In the data rows, zero lies at 4.5, halfway between 4 and 5.
What is the hidden score of each row? Scores go from 0 to 30, and 15 is about the middle. The score is a weighted sum of the row's numbers plus the product of two more (or one squared), each taken from its middle value.
tensor([6, 1, 4, 1, 2, 1, 2, 1, 5, 6, 5, 3, 8, 5, 3, 8, 4, 3, 6, 4, 4, 1, 4, 7, 4]): 24
tensor([5, 6, 4, 6, 6, 6, 6, 7, 5, 3, 4, 4, 2, 4, 6, 3, 5, 6, 4, 2, 5, 7, 4, 3, 5]): 13
tensor([9, 4, 3, 4, 4, 4, 4, 5, 5, 4, 4, 3, 3, 3, 3, 4, 5, 4, 3, 4, 5, 4, 7, 3, 4]): 14
tensor([6, 4, 4, 4, 4, 4, 4, 5, 6, 6, 4, 4, 5, 5, 4, 6, 4, 4, 4, 5, 4, 4, 4, 5, 5]): 13
tensor([3, 4, 4, 4, 4, 3, 4, 3, 3, 4, 3, 4, 5, 4, 3, 5, 4, 4, 3, 5, 5, 4, 9, 4, 4]): 10
tensor([6, 5, 5, 5, 5, 5, 5, 6, 7, 4, 4, 4, 4, 4, 5, 5, 5, 4, 3, 4, 4, 4, 4, 4, 5]): 14
tensor([5, 5, 5, 5, 5, 4, 4, 6, 7, 4, 5, 4, 4, 4, 4, 4, 4, 5, 5, 3, 4, 4, 4, 4, 5]): 16
tensor([6, 5, 3, 5, 5, 5, 5, 6, 3, 3, 6, 4, 4, 1, 5, 3, 4, 4, 3, 5, 2, 5, 8, 4, 3]): 17
tensor([2, 9, 5, 9, 9, 6, 9, 7, 2, 2, 4, 6, 1, 2, 4, 0, 6, 7, 9, 4, 6, 9, 4, 1, 2]): 18
tensor([4, 5, 6, 4, 4, 6, 4, 3, 3, 5, 6, 5, 4, 4, 5, 5, 5, 5, 7, 7, 5, 4, 3, 5, 4]): 12
tensor([3, 7, 3, 8, 8, 6, 8, 7, 1, 4, 4, 6, 1, 6, 5, 2, 5, 6, 4, 3, 6, 8, 3, 1, 2]): 21
tensor([4, 5, 3, 5, 6, 4, 5, 5, 3, 6, 5, 5, 5, 5, 4, 4, 5, 5, 5, 5, 6, 5, 3, 3, 4]): 16
tensor([4, 4, 3, 5, 5, 4, 5, 6, 5, 3, 5, 5, 5, 5, 6, 4, 5, 4, 5, 4, 4, 6, 4, 4, 5]): 14
tensor([4, 5, 5, 6, 5, 5, 5, 6, 5, 3, 5, 5, 4, 4, 5, 4, 6, 4, 5, 5, 5, 7, 4, 5, 3]): 13
tensor([3, 6, 5, 5, 5, 5, 5, 4, 4, 4, 5, 4, 4, 1, 4, 4, 5, 4, 7, 6, 5, 5, 4, 3, 4]): 9
tensor([5, 5, 4, 5, 5, 5, 5, 5, 2, 2, 3, 4, 5, 3, 5, 4, 4, 4, 3, 4, 4, 5, 9, 3, 3]): 15
tensor([7, 4, 5, 4, 4, 3, 3, 5, 5, 4, 5, 4, 6, 5, 6, 6, 5, 4, 4, 5, 5, 4, 5, 5, 5]): 12
tensor([5, 5, 3, 5, 4, 4, 5, 6, 5, 4, 5, 3, 5, 6, 6, 5, 5, 4, 4, 4, 5, 5, 4, 5, 5]): 18
tensor([6, 5, 6, 5, 5, 6, 6, 6, 5, 4, 6, 3, 4, 4, 6, 5, 5, 4, 4, 4, 4, 6, 4, 3, 6]): 20
tensor([5, 1, 6, 3, 2, 3, 3, 3, 6, 6, 6, 3, 6, 8, 5, 7, 4, 4, 2, 5, 4, 3, 5, 7, 7]): 17
tensor([3, 5, 4, 5, 5, 5, 5, 5, 3, 4, 5, 4, 3, 3, 4, 4, 4, 5, 8, 5, 5, 5, 4, 3, 4]): 11
tensor([4, 5, 4, 5, 5, 4, 5, 6, 5, 3, 4, 5, 4, 6, 6, 4, 5, 5, 3, 3, 4, 5, 3, 4, 5]): 16
tensor([3, 5, 5, 6, 5, 3, 5, 5, 3, 4, 4, 6, 4, 8, 4, 4, 5, 6, 3, 5, 4, 6, 3, 2, 4]): 19
tensor([3, 6, 3, 6, 6, 4, 6, 5, 2, 1, 4, 5, 3, 3, 5, 2, 4, 5, 4, 4, 3, 6, 9, 4, 3]): 12
tensor([4, 3, 5, 3, 4, 4, 4, 3, 4, 7, 4, 3, 6, 4, 4, 6, 5, 5, 6, 6, 5, 3, 4, 4, 4]): 16
tensor([6, 2, 6, 1, 2, 3, 2, 1, 5, 7, 5, 3, 7, 4, 4, 7, 3, 3, 6, 7, 4, 2, 3, 7, 6]): 11
tensor([3, 7, 4, 7, 7, 6, 7, 6, 3, 3, 4, 5, 2, 3, 5, 2, 6, 7, 8, 5, 5, 6, 3, 2, 3]): 12
tensor([8, 4, 3, 3, 4, 3, 4, 5, 6, 5, 3, 3, 5, 3, 3, 5, 4, 3, 2, 7, 3, 3, 6, 4, 3]): 14
tensor([3, 6, 3, 6, 7, 6, 6, 5, 2, 5, 5, 5, 3, 4, 4, 3, 5, 6, 6, 5, 5, 7, 4, 3, 2]): 18
tensor([2, 4, 4, 3, 3, 4, 4, 3, 3, 6, 4, 5, 5, 9, 3, 5, 3, 3, 3, 3, 5, 4, 3, 4, 5]): 25
tensor([3, 6, 4, 7, 7, 4, 6, 8, 5, 2, 4, 5, 3, 6, 6, 3, 4, 6, 4, 2, 5, 6, 4, 2, 5]): 11
tensor([3, 7, 5, 7, 7, 6, 7, 5, 3, 3, 4, 5, 3, 2, 4, 2, 4, 7, 9, 4, 6, 7, 5, 3, 3]): 15
tensor([5, 6, 5, 7, 5, 4, 6, 6, 5, 3, 4, 5, 4, 7, 6, 3, 5, 5, 5, 3, 6, 6, 4, 4, 5]): 16
tensor([7, 3, 4, 2, 2, 3, 2, 3, 5, 5, 5, 3, 8, 4, 3, 7, 4, 2, 2, 6, 2, 1, 9, 6, 4]): 22
tensor([6, 4, 5, 4, 3, 4, 4, 5, 6, 4, 4, 5, 6, 7, 4, 5, 4, 5, 3, 4, 5, 4, 3, 6, 7]): 16
tensor([7, 4, 5, 4, 4, 5, 4, 5, 5, 4, 4, 4, 5, 4, 5, 6, 6, 5, 4, 4, 4, 5, 4, 4, 6]): 16
tensor([4, 5, 5, 4, 5, 4, 4, 3, 4, 4, 4, 5, 4, 2, 3, 4, 5, 3, 7, 4, 4, 5, 4, 3, 4]): 13
tensor([3, 5, 2, 6, 6, 6, 5, 4, 4, 3, 3, 4, 4, 2, 4, 3, 7, 6, 7, 4, 5, 5, 3, 4, 3]): 14
tensor([4, 3, 4, 3, 3, 2, 3, 3, 6, 5, 3, 4, 5, 8, 4, 6, 4, 4, 4, 4, 5, 3, 4, 5, 6]): 15
tensor([2, 6, 4, 4, 5, 5, 5, 5, 3, 3, 4, 5, 3, 2, 4, 3, 5, 5, 2, 6, 2, 4, 9, 4, 2]): 17
tensor([3, 5, 3, 5, 5, 4, 5, 4, 2, 5, 6, 5, 3, 4, 5, 4, 3, 6, 6, 5, 5, 6, 4, 4, 3]): 7
tensor([7, 0, 6, 0, 0, 3, 0, 2, 9, 7, 5, 5, 8, 5, 4, 9, 4, 2, 1, 6, 4, 0, 3, 9, 8]): 9
tensor([4, 2, 5, 2, 2, 3, 2, 1, 2, 9, 7, 5, 8, 8, 4, 6, 4, 4, 2, 6, 4, 3, 4, 4, 5]): 25
tensor([3, 7, 3, 7, 7, 7, 7, 6, 2, 4, 4, 6, 3, 4, 4, 2, 5, 6, 5, 4, 6, 7, 3, 3, 3]): 14
tensor([7, 4, 5, 4, 4, 6, 5, 4, 6, 4, 5, 5, 4, 5, 5, 5, 5, 4, 3, 4, 5, 4, 5, 6, 5]): 17
tensor([6, 4, 5, 4, 4, 4, 4, 5, 6, 5, 3, 5, 5, 3, 5, 6, 5, 5, 3, 5, 3, 4, 4, 4, 7]): 8
tensor([6, 3, 3, 3, 3, 3, 3, 4, 6, 4, 4, 4, 5, 5, 4, 5, 3, 3, 3, 6, 4, 3, 9, 4, 4]): 8
tensor([4, 4, 6, 5, 5, 5, 4, 4, 6, 3, 6, 4, 4, 3, 2, 4, 4, 5, 8, 5, 5, 5, 4, 2, 4]): 8
tensor([4, 5, 4, 6, 5, 5, 6, 6, 5, 3, 5, 5, 4, 7, 5, 4, 4, 5, 4, 1, 5, 7, 4, 4, 4]): 19
tensor([5, 3, 5, 3, 3, 4, 3, 4, 6, 6, 5, 5, 6, 5, 5, 6, 5, 4, 4, 4, 3, 3, 5, 7, 5]): 21
tensor([4, 8, 5, 7, 7, 6, 7, 5, 1, 3, 4, 5, 3, 3, 4, 2, 5, 4, 8, 4, 7, 7, 4, 3, 3]): 20
tensor([4, 3, 5, 3, 4, 4, 3, 2, 4, 7, 6, 6, 6, 5, 4, 6, 4, 5, 6, 7, 4, 3, 4, 6, 4]): 13
tensor([8, 2, 6, 2, 3, 4, 2, 5, 7, 6, 4, 3, 7, 4, 4, 7, 4, 4, 3, 6, 4, 2, 5, 7, 7]): 19
tensor([3, 6, 4, 6, 5, 5, 6, 5, 3, 4, 4, 5, 5, 4, 3, 4, 5, 5, 5, 4, 4, 5, 4, 8, 3]): 24
tensor([4, 3, 5, 4, 3, 3, 4, 4, 6, 5, 5, 4, 7, 5, 6, 6, 3, 4, 5, 5, 5, 4, 4, 6, 6]): 9
tensor([5, 5, 4, 6, 5, 6, 6, 6, 5, 3, 5, 5, 3, 6, 7, 3, 3, 5, 4, 4, 4, 6, 4, 5, 6]): 9
tensor([4, 6, 4, 5, 6, 4, 5, 6, 2, 5, 4, 6, 4, 8, 4, 4, 5, 5, 3, 4, 5, 5, 4, 4, 2]): 29
tensor([3, 6, 3, 6, 7, 5, 6, 6, 2, 5, 5, 7, 4, 5, 5, 3, 4, 5, 5, 5, 6, 6, 4, 3, 3]): 12
tensor([5, 3, 5, 3, 3, 5, 3, 2, 4, 7, 5, 4, 6, 5, 4, 6, 4, 5, 7, 7, 5, 3, 4, 5, 5]): 10
tensor([3, 6, 4, 6, 6, 5, 6, 4, 2, 3, 4, 4, 3, 3, 3, 3, 5, 6, 8, 4, 5, 5, 4, 4, 2]): 17
tensor([4, 4, 3, 4, 5, 4, 4, 5, 2, 3, 3, 4, 5, 2, 5, 4, 4, 4, 3, 4, 4, 4, 9, 3, 3]): 13
tensor([3, 6, 3, 6, 6, 6, 6, 4, 2, 6, 4, 5, 3, 6, 3, 3, 5, 6, 6, 6, 6, 7, 4, 3, 3]): 17
tensor([2, 5, 3, 6, 5, 5, 6, 4, 2, 3, 4, 3, 3, 3, 3, 3, 4, 4, 3, 4, 3, 6, 9, 2, 2]): 17
tensor([6, 1, 6, 2, 2, 2, 1, 1, 5, 9, 6, 6, 8, 6, 2, 7, 4, 2, 3, 7, 4, 3, 3, 7, 5]): 14
tensor([5, 4, 7, 3, 3, 4, 3, 2, 5, 7, 6, 6, 6, 4, 4, 5, 5, 5, 5, 7, 5, 3, 3, 5, 4]): 12
tensor([7, 5, 3, 5, 6, 4, 5, 5, 5, 4, 3, 5, 3, 3, 4, 4, 5, 4, 3, 6, 4, 5, 7, 4, 3]): 11
tensor([6, 4, 4, 4, 4, 4, 4, 6, 6, 5, 6, 5, 5, 5, 6, 5, 4, 4, 4, 5, 5, 4, 4, 6, 6]): 14
tensor([4, 7, 4, 7, 8, 7, 8, 7, 4, 2, 3, 5, 1, 4, 6, 2, 5, 6, 4, 3, 5, 7, 5, 1, 4]): 13
tensor([9, 4, 4, 4, 5, 4, 5, 5, 6, 4, 5, 3, 5, 4, 4, 4, 3, 4, 3, 6, 3, 3, 5, 3, 4]): 15
tensor([5, 7, 5, 7, 7, 7, 7, 7, 4, 3, 4, 4, 3, 3, 6, 3, 4, 6, 4, 4, 5, 6, 5, 3, 4]): 13
tensor([6, 6, 5, 6, 6, 8, 6, 7, 5, 2, 5, 5, 2, 3, 5, 4, 4, 5, 4, 3, 5, 6, 4, 4, 4]): 13
tensor([4, 4, 4, 4, 4, 4, 3, 3, 5, 7, 6, 4, 5, 4, 4, 5, 4, 4, 6, 7, 4, 3, 4, 5, 3]): 10
tensor([4, 8, 4, 8, 8, 6, 7, 7, 2, 0, 2, 5, 1, 1, 5, 1, 4, 6, 4, 3, 5, 7, 9, 2, 0]): 8
tensor([3, 6, 4, 6, 7, 6, 5, 4, 1, 3, 3, 5, 3, 2, 5, 3, 5, 6, 9, 2, 4, 4, 4, 3, 3]): 15
tensor([5, 2, 5, 2, 3, 4, 3, 2, 4, 8, 6, 5, 6, 6, 3, 6, 4, 4, 4, 7, 5, 3, 5, 6, 5]): 17
tensor([4, 5, 4, 5, 5, 4, 5, 4, 2, 7, 6, 5, 4, 4, 5, 4, 4, 5, 4, 6, 5, 7, 2, 4, 3]): 10
tensor([4, 7, 3, 6, 6, 4, 5, 6, 4, 3, 3, 4, 3, 3, 4, 3, 4, 4, 3, 6, 4, 5, 9, 2, 2]): 7
tensor([5, 4, 5, 4, 4, 6, 5, 5, 6, 4, 5, 4, 5, 4, 5, 5, 6, 4, 3, 5, 5, 5, 3, 5, 6]): 16
tensor([5, 5, 5, 5, 5, 5, 6, 6, 6, 4, 4, 6, 4, 5, 5, 4, 5, 5, 3, 3, 3, 4, 4, 5, 5]): 23
tensor([5, 5, 6, 4, 4, 7, 4, 4, 7, 5, 5, 5, 5, 3, 6, 4, 4, 5, 4, 5, 5, 4, 5, 6, 5]): 13
tensor([5, 7, 5, 7, 7, 6, 7, 7, 4, 1, 5, 4, 2, 5, 5, 2, 5, 6, 5, 2, 6, 6, 4, 2, 4]): 19
tensor([7, 1, 6, 0, 1, 3, 1, 2, 7, 7, 5, 4, 8, 5, 4, 9, 3, 1, 2, 7, 3, 1, 3, 9, 7]): 13
tensor([7, 3, 5, 3, 3, 4, 3, 4, 7, 6, 5, 4, 5, 4, 5, 6, 4, 4, 3, 4, 3, 3, 4, 6, 6]): 13
tensor([5, 5, 4, 5, 5, 6, 5, 5, 6, 3, 4, 4, 4, 3, 7, 4, 4, 5, 3, 4, 4, 6, 4, 4, 6]): 3
tensor([4, 4, 3, 4, 5, 4, 4, 2, 4, 5, 4, 4, 5, 4, 3, 5, 4, 5, 7, 4, 4, 4, 4, 5, 5]): 14
tensor([5, 6, 5, 6, 6, 7, 6, 8, 5, 2, 5, 4, 2, 3, 6, 3, 5, 5, 6, 4, 7, 7, 4, 4, 5]): 17
tensor([4, 4, 4, 3, 3, 2, 2, 3, 3, 8, 5, 5, 6, 7, 4, 6, 4, 4, 3, 7, 5, 2, 3, 7, 4]): 14
tensor([5, 4, 4, 4, 5, 5, 4, 3, 3, 6, 4, 5, 5, 4, 5, 5, 6, 4, 5, 6, 5, 4, 4, 4, 4]): 16
tensor([5, 3, 4, 4, 3, 5, 4, 5, 5, 6, 5, 3, 6, 4, 6, 5, 5, 3, 3, 5, 4, 3, 4, 6, 6]): 19
tensor([7, 2, 4, 2, 2, 3, 2, 3, 7, 6, 5, 4, 7, 6, 5, 8, 4, 4, 4, 5, 4, 3, 4, 7, 7]): 11
tensor([3, 6, 5, 7, 6, 5, 7, 7, 5, 2, 4, 5, 2, 4, 6, 2, 5, 6, 5, 5, 5, 7, 4, 4, 4]): 9
tensor([4, 5, 4, 4, 4, 4, 4, 4, 2, 3, 4, 5, 3, 3, 5, 4, 3, 2, 3, 5, 3, 4, 9, 4, 4]): 10
tensor([5, 3, 5, 3, 2, 4, 2, 2, 6, 7, 5, 3, 6, 5, 4, 6, 3, 4, 6, 7, 5, 3, 3, 5, 6]): 2
tensor([4, 4, 5, 4, 4, 4, 4, 4, 4, 5, 6, 5, 5, 4, 3, 5, 5, 4, 6, 6, 4, 4, 4, 4, 5]): 16
tensor([2, 4, 4, 5, 4, 4, 4, 4, 4, 4, 4, 4, 4, 9, 5, 5, 4, 4, 3, 4, 4, 6, 4, 3, 5]): 25
tensor([5, 3, 5, 3, 4, 4, 4, 5, 7, 5, 4, 4, 6, 4, 5, 5, 5, 4, 3, 4, 5, 4, 4, 5, 5]): 16
tensor([4, 5, 5, 5, 5, 5, 6, 5, 6, 4, 4, 5, 4, 4, 7, 5, 5, 4, 4, 4, 4, 5, 4, 4, 5]): 11
tensor([2, 5, 4, 6, 6, 4, 6, 5, 2, 6, 5, 4, 4, 5, 5, 3, 6, 4, 4, 6, 4, 7, 4, 3, 3]): 21
tensor([3, 7, 6, 8, 8, 9, 8, 7, 4, 2, 4, 4, 1, 2, 5, 1, 4, 7, 6, 2, 5, 8, 4, 2, 3]): 17
tensor([4, 5, 4, 6, 5, 5, 6, 5, 6, 3, 4, 6, 3, 6, 6, 4, 3, 5, 3, 3, 5, 6, 4, 4, 5]): 4
tensor([3, 7, 5, 6, 6, 5, 6, 5, 2, 5, 4, 5, 4, 3, 4, 3, 4, 6, 6, 4, 7, 6, 4, 3, 3]): 16
tensor([4, 7, 3, 7, 7, 5, 7, 8, 4, 2, 4, 6, 3, 5, 6, 2, 5, 6, 6, 2, 4, 8, 4, 2, 4]): 18
tensor([5, 4, 5, 4, 3, 4, 4, 6, 6, 4, 4, 2, 5, 5, 5, 5, 4, 5, 4, 5, 6, 5, 5, 6, 5]): 15
tensor([3, 7, 5, 6, 6, 6, 6, 5, 2, 5, 6, 4, 3, 4, 4, 3, 3, 5, 5, 5, 4, 7, 4, 4, 3]): 15
tensor([4, 6, 4, 5, 7, 5, 6, 5, 3, 4, 5, 4, 3, 2, 4, 3, 5, 5, 8, 5, 4, 6, 4, 2, 4]): 16
tensor([7, 3, 3, 3, 3, 3, 4, 4, 5, 4, 4, 4, 6, 3, 4, 6, 3, 3, 3, 6, 3, 4, 8, 5, 5]): 10
tensor([4, 7, 4, 7, 7, 7, 7, 7, 4, 2, 4, 4, 1, 3, 7, 2, 6, 6, 6, 3, 6, 7, 5, 3, 4]): 13
tensor([6, 1, 4, 1, 0, 1, 1, 1, 5, 8, 4, 6, 8, 9, 2, 8, 3, 2, 2, 6, 2, 1, 4, 6, 7]): 21
tensor([5, 4, 4, 5, 4, 3, 4, 5, 7, 4, 5, 4, 5, 4, 5, 5, 4, 4, 3, 3, 5, 4, 3, 4, 6]): 6
tensor([6, 3, 3, 3, 2, 4, 3, 4, 5, 4, 4, 5, 5, 8, 3, 6, 2, 3, 4, 4, 3, 4, 3, 5, 6]): 16
tensor([3, 5, 5, 5, 6, 5, 5, 3, 3, 5, 5, 5, 4, 5, 4, 3, 5, 6, 5, 6, 5, 5, 3, 3, 3]): 17
tensor([4, 4, 6, 4, 5, 5, 3, 3, 3, 5, 5, 4, 4, 4, 4, 5, 4, 3, 7, 5, 5, 3, 4, 5, 5]): 13
tensor([6, 3, 6, 2, 3, 3, 3, 5, 8, 5, 5, 4, 5, 5, 5, 6, 4, 3, 3, 4, 6, 3, 5, 6, 7]): 17
tensor([5, 4, 5, 4, 4, 4, 3, 6, 5, 4, 5, 4, 5, 7, 5, 5, 5, 4, 4, 4, 4, 4, 5, 5, 7]): 20
tensor([4, 5, 4, 5, 4, 4, 5, 5, 6, 5, 4, 4, 5, 3, 6, 5, 4, 3, 5, 5, 4, 4, 4, 5, 4]): 11
tensor([6, 6, 5, 5, 5, 5, 6, 7, 5, 3, 3, 5, 3, 4, 7, 3, 5, 6, 5, 3, 5, 6, 4, 3, 5]): 20
tensor([5, 3, 5, 4, 4, 4, 3, 5, 6, 5, 4, 5, 6, 6, 5, 6, 4, 3, 4, 4, 5, 3, 4, 5, 5]): 13
tensor([5, 6, 5, 6, 5, 6, 5, 6, 5, 3, 6, 5, 2, 3, 6, 3, 4, 5, 4, 4, 4, 6, 4, 4, 6]): 8
tensor([3, 6, 3, 7, 6, 4, 7, 5, 2, 3, 3, 5, 2, 4, 4, 2, 7, 7, 6, 2, 4, 6, 3, 6, 4]): 22
tensor([3, 3, 3, 4, 3, 3, 4, 5, 6, 5, 5, 5, 5, 6, 6, 5, 4, 3, 3, 4, 4, 5, 5, 5, 6]): 10
tensor([4, 5, 6, 4, 5, 5, 5, 4, 3, 5, 4, 5, 5, 4, 4, 3, 5, 6, 6, 6, 6, 5, 3, 3, 4]): 15
tensor([2, 7, 5, 7, 7, 6, 7, 6, 2, 4, 3, 5, 3, 2, 5, 2, 4, 7, 7, 5, 5, 7, 4, 2, 4]): 12
tensor([4, 3, 3, 4, 4, 3, 3, 3, 4, 5, 4, 4, 6, 5, 3, 6, 4, 5, 6, 5, 3, 3, 4, 5, 4]): 17
tensor([3, 6, 5, 7, 8, 7, 7, 5, 2, 3, 5, 5, 3, 2, 5, 2, 5, 6, 8, 3, 6, 7, 4, 2, 2]): 15
tensor([5, 5, 3, 5, 5, 5, 5, 5, 5, 4, 5, 6, 4, 6, 5, 4, 4, 6, 3, 4, 4, 5, 5, 3, 5]): 13
tensor([3, 5, 5, 4, 5, 6, 5, 3, 4, 5, 5, 5, 6, 3, 3, 4, 5, 5, 5, 5, 5, 5, 4, 4, 3]): 18
tensor([4, 5, 5, 4, 4, 5, 4, 3, 2, 4, 5, 4, 3, 4, 4, 4, 2, 5, 8, 4, 4, 4, 3, 4, 3]): 11
tensor([4, 4, 2, 5, 5, 4, 4, 4, 5, 3, 4, 5, 4, 2, 3, 4, 3, 4, 3, 5, 4, 3, 9, 4, 4]): 2
tensor([5, 3, 5, 3, 3, 2, 3, 4, 6, 4, 5, 5, 7, 6, 4, 6, 4, 4, 3, 5, 4, 4, 5, 6, 6]): 13
tensor([6, 1, 7, 1, 1, 4, 1, 3, 8, 7, 4, 3, 7, 6, 5, 8, 5, 3, 2, 5, 3, 1, 4, 7, 8]): 17
tensor([4, 9, 4, 9, 9, 8, 9, 9, 5, 0, 2, 5, 0, 1, 6, 0, 5, 7, 6, 1, 7, 9, 6, 1, 2]): 16
tensor([3, 5, 5, 5, 6, 6, 6, 5, 2, 5, 6, 6, 4, 4, 4, 3, 6, 6, 5, 7, 5, 5, 4, 3, 3]): 19
tensor([4, 4, 4, 5, 5, 5, 5, 5, 6, 4, 4, 4, 5, 3, 4, 4, 3, 4, 3, 6, 3, 3, 8, 4, 3]): 10
tensor([6, 3, 6, 2, 2, 3, 2, 2, 5, 7, 5, 4, 7, 3, 5, 6, 4, 4, 7, 6, 5, 2, 4, 5, 5]): 15
tensor([5, 6, 4, 6, 5, 4, 6, 6, 4, 4, 4, 4, 4, 7, 5, 4, 4, 6, 4, 3, 6, 6, 5, 3, 5]): 15
tensor([6, 4, 4, 4, 4, 4, 5, 5, 3, 4, 4, 4, 5, 4, 2, 5, 4, 4, 3, 7, 4, 3, 7, 5, 4]): 19
tensor([2, 7, 4, 6, 7, 6, 6, 5, 3, 4, 3, 5, 2, 3, 3, 2, 5, 5, 7, 4, 6, 6, 4, 3, 3]): 13
tensor([4, 4, 6, 4, 4, 4, 4, 3, 3, 4, 4, 4, 4, 3, 3, 4, 3, 4, 8, 6, 5, 5, 5, 4, 4]): 9
tensor([4, 4, 4, 3, 3, 4, 3, 2, 4, 8, 5, 6, 7, 4, 2, 6, 5, 4, 4, 6, 4, 3, 4, 6, 4]): 17
tensor([6, 4, 5, 5, 5, 5, 5, 6, 6, 4, 4, 4, 4, 4, 6, 5, 5, 4, 3, 4, 3, 5, 5, 5, 5]): 15
tensor([3, 2, 4, 3, 3, 4, 3, 2, 5, 5, 4, 5, 7, 4, 4, 6, 3, 3, 8, 6, 5, 3, 4, 6, 5]): 5
tensor([4, 6, 4, 6, 5, 5, 6, 6, 5, 3, 4, 5, 4, 5, 4, 3, 5, 7, 3, 2, 6, 5, 5, 4, 5]): 19
tensor([5, 4, 6, 4, 4, 3, 3, 5, 5, 4, 5, 3, 4, 7, 5, 5, 5, 5, 4, 4, 5, 5, 4, 5, 5]): 16
tensor([4, 3, 4, 3, 2, 3, 2, 3, 5, 5, 4, 4, 6, 9, 3, 6, 3, 4, 3, 4, 4, 2, 3, 6, 5]): 20
tensor([5, 3, 5, 3, 4, 5, 4, 4, 5, 5, 5, 4, 5, 5, 5, 5, 6, 4, 3, 5, 4, 3, 5, 6, 5]): 23
tensor([4, 6, 3, 6, 6, 4, 6, 6, 4, 2, 4, 4, 4, 8, 5, 3, 5, 5, 5, 3, 5, 6, 4, 3, 5]): 23
tensor([3, 5, 6, 5, 4, 5, 5, 3, 4, 4, 6, 5, 4, 4, 4, 4, 5, 5, 7, 6, 5, 5, 4, 5, 3]): 13
tensor([4, 5, 5, 6, 5, 5, 5, 6, 5, 3, 4, 4, 4, 7, 5, 4, 4, 5, 4, 3, 4, 6, 4, 3, 4]): 16
tensor([7, 1, 5, 1, 1, 2, 1, 3, 7, 7, 5, 3, 8, 6, 5, 8, 5, 3, 3, 5, 4, 2, 4, 8, 8]): 17
tensor([4, 5, 3, 5, 5, 5, 5, 4, 2, 7, 4, 6, 5, 5, 4, 4, 4, 6, 5, 6, 4, 4, 4, 3, 4]): 13
tensor([3, 3, 5, 3, 4, 3, 3, 3, 4, 5, 4, 4, 6, 4, 4, 6, 7, 3, 7, 5, 3, 3, 3, 7, 6]): 23
tensor([6, 4, 6, 5, 4, 7, 4, 6, 7, 5, 4, 5, 4, 3, 5, 5, 4, 5, 4, 3, 3, 5, 5, 5, 5]): 19
tensor([4, 4, 4, 4, 3, 3, 4, 4, 4, 3, 4, 5, 5, 8, 5, 5, 4, 4, 3, 3, 5, 5, 3, 5, 4]): 20
tensor([4, 1, 5, 1, 2, 2, 1, 1, 4, 8, 6, 4, 7, 4, 3, 8, 5, 2, 6, 7, 6, 2, 4, 7, 6]): 12
tensor([4, 5, 3, 5, 5, 4, 4, 5, 4, 5, 5, 3, 5, 3, 4, 4, 6, 4, 7, 5, 5, 4, 4, 6, 4]): 19
tensor([3, 5, 5, 5, 6, 5, 5, 4, 4, 5, 5, 3, 4, 3, 3, 4, 5, 6, 7, 6, 6, 5, 4, 3, 4]): 11
tensor([5, 5, 4, 5, 4, 3, 5, 5, 7, 4, 5, 5, 4, 5, 4, 4, 5, 5, 4, 3, 6, 5, 4, 5, 5]): 13
tensor([3, 6, 6, 6, 6, 5, 5, 3, 3, 3, 4, 5, 3, 2, 3, 3, 5, 5, 8, 5, 6, 5, 4, 2, 3]): 6
tensor([5, 7, 5, 7, 7, 6, 7, 6, 6, 2, 4, 4, 2, 3, 7, 3, 6, 5, 5, 2, 5, 6, 5, 3, 5]): 14
tensor([4, 8, 3, 8, 8, 7, 8, 8, 2, 0, 3, 5, 1, 2, 5, 0, 5, 7, 5, 3, 4, 6, 9, 1, 2]): 20
tensor([4, 5, 3, 6, 5, 4, 5, 5, 3, 3, 5, 5, 4, 8, 6, 4, 4, 5, 4, 3, 5, 6, 4, 4, 5]): 17
